In the rows, 128 means zero.
Named turns come first, each shown by rows before and after it. Which turns, in which order, take the first row of each pair that follows to the second? Write the first one first, as in the answered first pair.
Vus:
[141 118 105 147 144 131 175 138 127 122 109 106 135 135 117 141]  ->  [147 116  98 155 144 106 161 144 136 124 123 117 130 150 112 143]
[131 153 149 144 123  96  88 153 135 159 163  99 120 112 132 133]  ->  [117 147 152 120 105 166 153 137  93 145 108 113 147  96 142 116]
[112 125 104 144 124  91 123 131 145 140 153 130 131 128 110 137]  ->  [101 128 122 132 126 144 143 136 131 132 139 104 137  86 116 145]
[ 98 140 109 128 114  83 131 121 101 166 116 169 173 131 141 137]  ->  [103 153 124 144 139  91  86 136 118 160 142 111 148  86 135 159]
vif:
[112 131 126 172 126 113 103 136 137 149 163 116 114 126 141  86]  ->  [124 150 116 160 120  97  91 136 141 137 157 154 122 117 144 114]
[124 132 139 147 128 154  94 159 162 169 128 117 137  94 139 119]  ->  [135 158 127 140 118 153 100 146 149 146 119 157 157  82 144 136]
[122 150 138 113 125 183 126 122 121 119 102 135 129  66 122 149]  ->  [116 130 139 114 131 193 132 130 115 128 103 101 121  73 123 127]
kanen:
[149 109  98 115 121 130 147 107  97  88 131 141 157 145 126 108]  ->  [125 134  94 125 122 122 107 107  98 142 150 152 145 138 142  93]
[106 149 120 136 118 100 110 126 118 180 125 182 129 127 154  86]  ->  [137 105 129  82 119 106 148 146 144 156  67 172 114 122 131 130]
[124 137 141 142 116 155 148 115 134  96 136 135 129  44 127 179]  ->  [111 152 141 161 116 153 130 106 125 107 157 135 137  49 135 162]
peg:
[127 133 128 160 118 148 157  79 117  89 131 141 174 147 129 120]  ->  [135 154 123 136 116 126 124  93 135  91 130 167 167 111 132 167]
[149 141 122 112 115 102 155 103 154 154 111 157 133 170 124 125]  ->  [152 142 126 113 114 105 149 105 157 157 113 159 132 167 126 135]
[183  87 144  99 130  95 169 147 160  40 106 146 146 167  81 188]  ->  [169  71 142 115 129 119 194 139 132  41 107 130 154 195  78 147]
Then:
Between the rows of a pair lie 2 to 4 turns.
[147 117 136 115 118 132 159 124 131  57 104 153 148 118 117 150]  ->  [113 148 140 138 136 114  67 141 150 142 145 141 107  79 142 134] -> Vus Vus kanen kanen
[124 155 118 159 120 117  86 131 131 136 157 139 102 109 147 117]  ->  [128  93 131 143 125 155 151 134 128 100 116  80  98 126 121 107] -> kanen Vus kanen vif
[151 178 111 147 122 105  95 111 124  71 161 183 151 110 144 169]  ->  [128 181 118 113 113 147 120 113  99 117 121 204 156  87 164 149] -> Vus kanen Vus
[139 147 156 187 144 102  84 140 142 122 171  40 130 145  92 191]  ->  [121 161 167 177 145 135  78 145 136 142 163  36 126 107 103 188] -> Vus Vus Vus kanen
[116 142 129 110 131 110 140 118  91 108  98 190 174 133 142 139]  ->  [108 141 133  99 136 105 128 131  97 135  92 194 160 125 147 145] -> kanen kanen
[156 118 164 162 161 115 143 133 146  79 150  83 121 113  97 167]  ->  [116 157 155 198 159 130 113 118 119 114 180  91 127 102 124 126] -> Vus Vus Vus kanen
[157  94 133 133 132 111 133 144 158  98 130  70  99 131 104 132]  ->  [159  87 108 129 119  88 151 136 151 101 126 112 112 172 109 119] -> Vus Vus
[162 139 121 123 127  97 111 118 132 135  98 145 147 159 106 151]  ->  [156 118 139 112 138 127 107 137 140 147  86 100 122 136 107 152] -> Vus Vus vif vif
[101 119 146 117 129 182 154 131 112 170 104 102 114 104 129 101]  ->  [103 126 144 143 132 187 160 114  93 134 124  99 133 117 129  91] -> kanen kanen
[167  98 156 139 130  91 123 123 163  85 141 144 128 158 111 102]  ->  [148 129 171 106 132 145 108 135 164 120 108 152 120  70 130 129] -> kanen kanen Vus vif
